One turn moves each row of this set onto another row. After a few examples, where does it send each row asked below?
fala: [-12   6 -12 -24   1  -8   8   8  -8   0   7  -2   3   3   5 -20   1]
Rez: [  0  10 -14  11  28 -16  -5   8  -2 -13  -9  -3  -2   5 -16 -13 -13]
Mibap: [-11  15 -15  16   5  -6 -15   0   5 -15  -1  13  16 -15   1  -2 -13]
zok: [  4   0 -20  16   2  -3 -15   9  -1 -10 -17   3  -6 -14  -7 -15  13]
Gav: [ 18   4 -27   3  -1  -2  -5  11  18 -18 -13  -7  15 -15  -2  -2  -8]
Rofis: [-14 -16   2   9   8   8 -12  13   0 -18   1   3  -6   1   7  -9 -10]
nik: [-12  -2  -8   0  13  -8 -16   3  18 -10  13   5  -9  -6  -5  13  -6]
tevod: [  1 -12 -20 -11   9   3 -20  10  -6 -10  -4  12  15 -23   1  -2   0]
lev: [ 12   0 -19 -30  15   5 -20  19   0  -9  -1  -7   7 -11  -5  -9   1]
samu: [ -5   8 -18   2   7  12   5   3  23  -2   0 -15  -4  -9   2 -14   7]
lam: [  2  -4 -14  -5  19  23   2   6   7 -18  11  -7   0   9  -4 -11   4]
sete: [  0   4  -8  -7  -2   1  -2  10   6 -25   0  19  -5  20  -1 -16  -4]
lukit: [-16  21 -20   1   9   3 -13   6   0 -12  12  20  19  -7  -3  -5  -3]
fuze: [ 13 -12 -30   9   3  -9 -21   9  10 -22  -2  -5   0  -8   7  -3  -4]
soz: [ -5   8 -16  -8  -3  -3   3  16  15  -8  14 -21  18  -1  -4 -18 -18]
gad: [ -6 -11 -22 -18  16  -4 -14   2  -4 -13  -4  17   5  -8  19 -14  -5]
mipe: [-10  12 -21 -11   9  -6  -3  -1  12 -14   5   4  -1   8   2 -40  -8]
Misur: [ -8  23 -21   4  11  -1  -4  -5  -3 -11  17   1  21  -4 -14 -13  -1]
gisu: [ 12   7 -15 -25  -1 -10 -18  23  14 -16 -11  -3   3  -5   1  -9 -11]
tatol: [ -1  -5  -4 -17   3 -10 -19  20   8  -8  -3 -20   3 -11   1 -15 -20]
res: [ 12  -9  -3   9   3  -3   0  -9  -4 -20  -7  -3  -5   3  -9 -15   2]
Kisor: [-11   2  -9  -9  17  -6  -8  -3  10  -5  22  -3  -6  -2 -15   6   4]
marud: [  2   5 -22   6  -2  -5   2  21   3  -9   5 -27   2   3  -5 -13  -1]
nobe: [ -2  13 -18  -2  33 -11  -7  10  -3 -14  -8  14   0   8 -12 -11  -9]
mato: [ -8  14 -15  19   8  -4  -8  -8   5 -12   9  -9  19 -14  -9  -8 -11]
fuv: [-11   1 -12 -20   0 -12  -7   8 -14  -7   9   6  17  -4  -6 -26  -9]
rin: [ 11  -5  -8 -24   4 -13 -17   5  -6  -8  -1 -17   6 -11 -11 -20  -5]
zimup: [-18 -12 -19  -1   4  -1 -29   9   0 -13  13  11  -5  -7   2 -22   2]

nik turns into nobe
zok turns into zimup
And these:
sete turns into lam
fuze turns into gad
fuv turns into soz
tatol turns into gisu
Misur turns into mato

One turn moves each row of this set onto another row. After a few examples, where does it send each row asked below?
Q: [  9 -14 -15 -12  15   4  14   9 -15  -4  -9  13 -14  -6]
R: [ -3  21   1   4  18 -13   2   6 -35   0 -12  11 -15  -1]
N: [-12  20  -1 -47  19   4   8   8 -13   6 -13  26  -6   8]
E: [ 11  18   4 -11  12   8 -10   0 -26 -18  -9  29 -20  -1]
F: [ 14   0 -11 -21   1  -1  -1   0 -20 -11 -22  24 -21  -9]
A: [ -8  11 -18   5  19 -10   8   7 -27   4 -14   9 -10   1]
V: [  2  18  12 -25  -5   6   9  10 -33  -7  -7  34  -6   3]
H: [  5   4   2  -2  27  12   5   9 -21 -11   4  19 -11   2]
B: [ -2  19  -2  -5   6 -23  -5   6 -25  -1 -17  18 -18  -7]
G: [-15  11  10 -41  16   9  14   5 -23   6 -20  12 -15  13]
K: [ -6  10  -2 -13  44   5   4   9 -17   7  -7  15 -12   7]
T: [-13  -5 -10 -20   0  11  20  13 -20  -4  -8  25  -3   9]
Y: [-14  10  12 -46  21   1   9  13 -19   5 -14  20 -11   7]
W: [ -3   6  -2 -29 -14   0  13   9 -17  -4 -11  32  -9   2]
S: [ -6  10 -20  -5   8 -21   2   7 -18   2 -17  16 -14  -6]
D: [  5  11  -2 -29  12  -9  -4  -5 -15   5 -33  18 -30  -2]
X: [-12  20  -4 -42  15  13  14  -1 -18   8 -19  16 -11  14]
U: [  4  30   7 -18  29   3  -8  -4 -23   2 -17  23 -22   7]
J: [ -5  -7 -11 -24  27  -7   9   7  -9  10 -22  10 -20  -1]
M: [ -8   7   4 -16   9  15  16  15 -37  -6  -4  27   0  11]

Q turns into F
G turns into X
A turns into S
And these:
T turns into W
J turns into D

One turn moves each row of this set onto another row. After a few examples, where does it send each row asked below?
gosi: [ -1  -1 -13   9   0  12   6  -7  15 -19 -13 -18   4  -4 -20 -29 -15 -16
 -15  30 -23 -13   4   9  16  10  -4  -1  -5]
Kido: [ 10  -4   4   6  -7  -5  20  -7  18 -11  -7 -24   9  -9 -10 -13 -20 -11
  -9  16 -30  10 -10   2  27   0 -11   0 -18]
gem: [-19   0   1  17   0  18  13   4  -1 -18 -28 -33   4  -1 -13 -19 -21 -10
  -6   2 -11  -9   4 -38  42  -4 -11  -4  -7]
lolob: [ 11   0   6   3 -21 -11  29 -11   1 -13 -27 -13   5   7   4 -20 -20 -15
  -8   7 -26 -11  -7  -6  35   6   4 -18  -6]
tibi: [ 12   7  13   6 -11  -4  21  12   0 -27 -12  -4   0   5 -11 -10 -23  14
 -29   8 -10  -9  -4  -6  30  -3  12  -1   0]
dume: [-20   9  -8   0  15   0  11  -9 -10  -2  -9 -13   4  -3  -4 -24 -21 -10
 -10  10 -14 -20  -5  14  27  -9  13  -1   5]
fevan: [ 12  -7  12 -10   4 -14  24  -5   3 -32 -16 -28   3   8 -35 -13  -6  -1
   0   1 -18   2   7  -3  25  -3   6  -1 -13]
fad: [-14   6  -3  -8   8  21  12   0   5  -7 -35 -13   9   9  -9 -20 -31 -14
   1  -7 -10   1  -9 -23  24 -16  -1   8 -10]
sar: [-10  -1  10 -16  -4   3   8  15  16 -40 -23 -19   9  -4 -22 -24 -29 -21
   2   6  -7 -25   0  -8  34   7  11   1  -6]
zufad: [ -1   1  -1  -6 -13   8  18 -11  -7 -11 -15 -21  17   3  -3 -22 -21 -15
 -12   6 -21 -21  11  -2   0  10   5 -19   2]
loduv: [ -4  12   7  -3   0   7   2   9  -2 -33 -27 -22  21  -9 -19 -14 -38   5
  -6   4  -3   5   2 -14  16  22   0 -11  -8]
nulu: [-13  30   5   8   7   6  12  -1   8 -10 -25  -5  16 -12  -5 -23 -20  -1
   3   5   0  -7   3   6  26   0   4   9  15]
Rek: [-22  -8  16   1  17 -14  25  -5   9 -26 -17 -19  11   7  -3   6 -20  -1
 -14  -5 -20  -9  -2  -4  17 -12   0  -2 -10]
buk: [-21  20 -18  11  -6  -9   7 -18  -8 -14 -12 -36   9  -5 -23 -13  -5 -10
 -11   5 -12 -13   6  -3  20  -3  -3 -10  -6]
buleb: [-21  18  10   7  -4  -5  15  -8   3 -21 -26 -31  17 -20 -15 -24  -5  -5
  12   1 -10 -20  21  -6  27  -4  -6   3  -2]
nitib: [-12  13   3  11   3 -14  14  14  16 -15 -34 -29   2  26 -18  -7 -11   0
 -22   6 -17  -3   1   1  39   0   2 -10  -1]
gamun: [ -4  15  16 -15  -5 -10   1 -10   4 -32 -32 -16   0   6 -18 -25 -24  10
  -8  -2 -12 -17  22 -13  31  -8   4  -5   6]
rugo: [ -6  10  22   0   8  14   2  -6  14 -35  -6 -30   6  -2 -14  -8 -13   6
  -4  12   0   6   3  -5  27   0  15  10   6]
Dufa: [ -1   6  -8   4   6  17  39   5   1 -22 -40 -25  -5   6   0  -4 -17 -12
  -2  -4  -9  -9   0 -20  18   5  -4  -7  -4]
davan: [  0  -4  -8   1   6  14  25  15  13  -8 -36 -31   0  -8 -16  -9 -30  -5
 -16   3 -22 -16   5 -12  28  -8 -12  16 -10]

Kido turns into nulu
fad turns into Dufa
loduv turns into nitib
And these:
dume turns into zufad
rugo turns into tibi

One turn moves each row of this set onto another row. After a few examples, where does it send each row asked below?
fato: [  0  20   9  -4  -7   7  -4  -2  18 -16   6  -8  15  -9 -19  -2  -9  -9
 -11  22 -18 -25  -7  22   4  29  -2  11 -18   4 -34  27   9   8   0 -11
  13   0  -3  17  -2 -16  -9  26  13  13  11 -31   5  22]
mulep: [  6   4  16  13 -19  12   4 -14  21 -29  -4 -33  18 -29 -11 -11 -12  -8
 -13  16   1 -11  -9  -6  13 -16   9   9 -33  11  11  19   2   4 -11  -6
   7   1   4  11  -3  -7 -11  22  14  27  11   0  -2  20]
Gosaf: [-12  25   7  -9   5  14  -5  -7  22 -15   4 -14  15 -19   6   1  -5 -32
 -11  24 -16   6   7  29 -22  15  21   8  -7   4  -7  11   7   4 -11 -18
  12  -9   6  -2  -3  -4 -12  16  20  13   2   1  23  19]
Vabis: [-25  28   4 -16   4   8  -3  -3  13 -10   3 -21  11 -22   1   2   2 -35
 -14  28  -5   3   4  32 -21   1  13  16  -3  11  -8   8   6  11 -11 -19
   5  -9  11  -5   4  -5  -5  16  24  17   9  -4  20  20]
bigot: [  1  32   2  -1 -25  29   0   1  15  25 -13 -24  25 -16   4  -5  -5  10
 -10  19  -8 -30   0  25   7  -7 -13  -2 -25   6   2  24  11   1   3  -9
   4  -9  11  10   6 -10  -6  18  11  18  -9  -8  10  12]
borol: [ -8  22   3  -2  -7   6  -8  -3  12 -12  -3 -11  11  -6 -23  -2 -13  -7
 -13  19 -20 -18 -18  17   0  26   0  15 -17   6 -32  39  10   3   8 -13
  12  -9   2  21   2 -12  -5  24   7   7  13 -23  12  19]
Negus: [ -3  41  19   0 -17  11   4  -1  18 -25  -1 -30  21 -12   3  -5  -2  -2
 -17   7  -5 -15 -27  27  -3 -25  -6  44 -25   3   3  14  12  12   0  -5
  14  18  -8  11 -11  -7 -20  23  25  10  12 -16  11  25]
til: [ -6  12  -6  -1 -12  16  14   5  24  -3   7 -19   6 -19 -20   1 -16 -15
 -14  10 -13 -12   1  28   4  17   0  22 -10  15 -24  33   1   4 -18 -12
  -1  11  11   7   9 -27  -3  14  12  26   8 -38  23  21]
keros: [  4  32  11   4 -16  21   7  -2  33 -19   7 -29  16 -23   2  -3 -16  -7
 -12  -5  -7   0 -26  25  -3 -24   0  44 -19   3  14  20  10  -6 -13  -8
  14  14  -2  12 -12 -13 -23  18  16  12   9 -19  15  26]
gom: [  0  -1  11   5 -17  13  10  -6  21 -29  -3 -39  12 -23 -17  -3  -5  -5
 -16  11  11  -4  -6  -3  23 -14   7  17 -26   3  10  18   9   1  -6 -13
   9 -11  -1  10   0  -9  -9  19  14  10   2   9   0  18]
ret: [-10  -6   8   5 -15   5  13 -22  19 -26 -11 -43  15 -20 -17  -8  -1   6
 -16  12  10  -9  -5  10  12 -21  13  13 -24   8   4  19  -2  13  -5 -13
   3   8   6  -2  -4  -7  -6  13  20  18   9   5   8  17]
dat: [ -1  26  -8 -11 -15  28  -2 -10  23  21  -8 -23  21 -17   2  -9  -1  16
  -8   4  -4 -28  -4  24  -1 -10  -4  -2 -20   4  -1  25   9  -2   2 -12
 -11 -14  17   1   3 -15 -15  14  10  17  -3 -19  11   9]
sifol: [-17  19   2   2 -13  12   9   4  16  -2  -6 -17  16 -15 -21   6 -16 -17
 -18  10 -17 -14 -16  31  -1  20   4   9 -15  17 -24  46  10   5   1   1
   7   0  10  14   6 -13   2   5   9  22  22 -22  31  18]
Neboz: [-14   5   9   4 -12   7   3  -6  10 -33  -7 -39  19 -31 -14 -10   0  -4
 -11   6   9 -14 -14  10  15 -20   8   6 -36   8   9  20  10   8   0  -1
   0  -2  10   7   2  -8 -13  12  20  17  21   2  -1  24]
Ros: [ -5   4   3   6 -18   8  14  -4  25 -32   1 -31  10 -21 -19  -4   8  -7
 -17  17  14 -12 -13   8  14 -27   7  10 -31   2   5  23   7   8  -3  -1
 -12   0   0   3  10 -16 -11   8  20  16  12   5   3  16]
duru: [ -4  14   8 -11  -8  11   4  -3  19 -15   5 -17  14  -9 -14  -3  -7  -7
 -12  12 -10 -25   2  26   9  32  -2  18 -15   7 -34  19   7  13  -7 -14
  12   3   1   7  -1 -19  -4  23  14  18   3 -35   8  21]
boraz: [-15  16  -5   2 -14  11  16  10  20  -1  -4 -27  14 -16 -24   1 -18 -21
 -22   7 -14 -13  -5  28   0  14   3  15 -15  18 -25  41   6   7  -7  -3
  -3   3  14   9   5 -23   0  13   9  24  16 -32  26  15]
Zol: [ -7  27  -1  -9 -13  23  -2 -12  25  31  -1 -26  24 -13 -14  -4  -7  10
 -11  15  -1 -29  -2  29   3 -20  -9   1 -12  -1  -4  22   9  -1   0 -17
   2 -12  10   2  -7 -16  -8  18   9  14  -3 -16   0  10]
Ves: [ -1  31   0  -4 -18  34  -6  -9  29  27   0 -12  24 -18  -6  -4  -4   7
  -3  21  -4 -31  -4  28   3 -10 -12   1 -16   0  -1  23   9  -7   1 -10
   2  -6   5   6   6 -16  -5  11   9  24  -4  -9   1  14]
munes: [  1  29  11  -5 -22  19   3  -8  19  30  -2 -24  23 -13  -6  -3  -5  16
 -14  18  -7 -25  -3  27   4 -19 -13  -9 -17   6   0  20   8   6  -4 -12
   8  -9   6   9  -3  -6 -11  20  19  16   1 -26  12  15]
tuse: [-12  22   4  -8   0   8  -3  -5  16 -12   2 -19   8 -14   0   3  -5 -27
 -11  33 -16   8  10  26 -21   9  18  17  -6   4  -8  10   4   6 -12 -26
  12  -3   6   0  -2  -5  -9  21  21   6  -6   2  22  17]
bakit: [ -6  35   5  -1 -13  13   4  -7  26 -23  -5 -32  16  -6  -6  -2  -3  -4
 -15   6  -2 -10 -31  25  -6 -29   1  52 -18  -7  -1  24  11   3   5 -15
   7  17  -7   6 -13 -14 -17  21  15   2   6  -5   8  15]
Nin: [  3  -1  14   8 -14  13  14 -23  35 -29   3 -30  20 -21 -19  -5  -3  -7
 -12  15   9 -13  -4  11  15 -19  14   6 -24   3   6  18   3   5 -11  -2
   6   8  -5   0  -5 -10  -8  10  17  26  11   6  -1  16]
dovaz: [  0  26  -3  -1 -22  25   9   4  24  26  -3 -25  25  -9  -9   3  -5  10
 -13  14  -5 -24   7  35   8 -11  -7  -4 -22  -6  -1  23  15  -2   0  -8
   4  -9   9   9  -2 -15 -13  15  13   3 -11  -9  13  11]
lif: [  3  33  15   5 -19  21  21   0  38 -20  -1 -36  22 -10   0   6 -13 -12
 -24  -4  -3  -8 -21  26   0 -22   3  45 -17   0   6  21  15   2  -6  -1
  10   9  -8   8 -18 -10 -18  15  14  11   4  -8  20  13]
Kep: [-20  26   7 -13  -1   6  -4   0  12  -7   8 -17   7 -23  -1   4  -2 -32
 -17  30 -10  13   0  27 -19   0  11  13  -1  11  -3  12   5   6 -15 -21
   8 -13   7   4   6  -3 -10  17  27  10   9  -7  27  25]
gizut: [ -1  35  18  -7 -17  23  10  -1  29 -26   6 -27  18 -15  11   1   4  -4
 -15   1   7 -13 -27  31   7 -15  -6  49 -15   1   2  11  15   7  -2  -3
  12  11 -14   8  -3  -9 -15  10  21  13   7 -11  13  23]
Dizo: [-14  20   0  -2 -11  10   1  -1  19  -7  -4 -10  12  -8 -23   4 -11 -11
 -16  15 -13 -12 -20  26   3  25   3  15 -12   6 -30  48  12   1   9  -6
  11  -9   4  16   9 -11   2   8   7  11  13 -13  24  16]
vas: [ -7  28   8 -10 -12  24   2  -6  25 -22  -2 -36  15 -22  10  -4  -6  -2
 -12 -10   5  -6 -26  22   3 -17  -3  57 -15   4   7  16  10   0  -5 -15
  10   7   2   7  -6 -11 -17  18  15  13   5 -16  12  23]
bafe: [-10  30   6 -10  -4   8   1   6  17 -11   7 -16   7 -19   1   7  -2 -38
 -22  30 -12  10   1  18 -19   3  14  12  -6   9  -4  15  10   6 -13 -19
   3 -23   3   6   5  -5 -13  21  22   7   5  -9  25  15]
fumeg: [  7  28   3  -8 -24  28   9  -7  31  23  -1 -16  20 -11   2   0   5  13
 -15  16   1 -26  -3  23   8 -10 -10  -3 -14   3  -1  21  10   5  -1  -7
  -5 -17   2   5   6 -11 -13  12  15  17  -5 -20  15   9]
vugo: [ -6   9   1  -8 -10  16   6  -1  17  -8   3 -20   8 -19 -10  -5 -12  -6
 -10   9 -13 -16   3  26   8  28  -2  22 -13  17 -28  21  -1  10 -15 -16
   7  12  10   7   6 -21  -3  18  14  24   4 -41  17  26]
Sug: [ -7   0  16   7 -14  12   5  -7  21 -27   7 -26  15 -30 -19  -2  -1   0
  -8  11  10  -2 -10  16  22 -15   7   4 -30   1  13  19  10   0  -8  -4
  16  -1  -3  11   5  -7 -12   7  22  13  16   8   4  31]
tarad: [  0  28  -4  -1 -14  26  -1  -6  28  25   0 -17  22 -17  -8  -6  -6  14
  -4   9 -11 -22  -1  35  -1 -14  -5 -11 -25  -3   3  26  11  -7  -3  -7
   0  -3  13   6   0 -16 -20  11  16  11  -1 -18  13  17]
vip: [ -9  32   9 -11   0  11  -4   1  17 -18   1 -18  16 -20  10   1  -4 -40
 -19  24 -15   4   2  19 -22  11  17   8 -12  10  -6  12  10   7 -10 -15
   4 -18   8   2   0  -5 -14  21  18  16   5  -5  22  14]
Nokuf: [-14  34   7 -11  -3  10   2   1  18 -14   4 -17  12 -18   4   5   2 -40
 -15  39 -10  -3   8  27 -21   2  12  14  -6  10 -11   7   5  13 -11 -15
   0  -3   5  -4   6  -9  -6  18  25  22   5  -3  18  13]
vosa: [ -2   2  10  12 -24   5  10 -13  16 -25  -3 -28  10 -25 -15  -8   1   5
 -12  23   3  -4 -13   8  10 -25   8   7 -30  10   9  23  -4   9 -10  -7
   1  14   0   7  11  -5 -10  12  28  20  15   0  14  24]
sevup: [ -2  35  11   4 -17  23   3 -16  34 -22  -4 -21  15 -11   4   0  -4   0
  -7   7  -6  -7 -34  28  -5 -19   4  49 -16  -2   6  28   7  -3   1  -8
  12  24 -10   8  -4  -7 -12   9  16  14   7   1  17  20]
Gize: [ -9  31   4  -5  -7   6  -2   2  13 -11   0 -19   9 -16   4   1  -3 -34
 -15  41 -18   2  11  21 -22   4  15  15  -9  10  -8  10   2  11 -14 -22
   4   0   4   1   4  -7  -8  27  23  12  -2  -3  22  16]
gipo: [ -2  36  15   3 -19  23  11 -11  27 -22 -15 -36  24 -13  13  -2 -10  -3
 -18  -4  -6 -10 -28  24  -4 -15   4  45 -21   8   7  25  10   7   3  -4
  14  16   0   7 -12  -3 -12  16  15  18   5  -2  24  16]

gipo turns into sevup
dat turns into tarad
And these:
vosa turns into Ros
sifol turns into Dizo
Gosaf turns into tuse

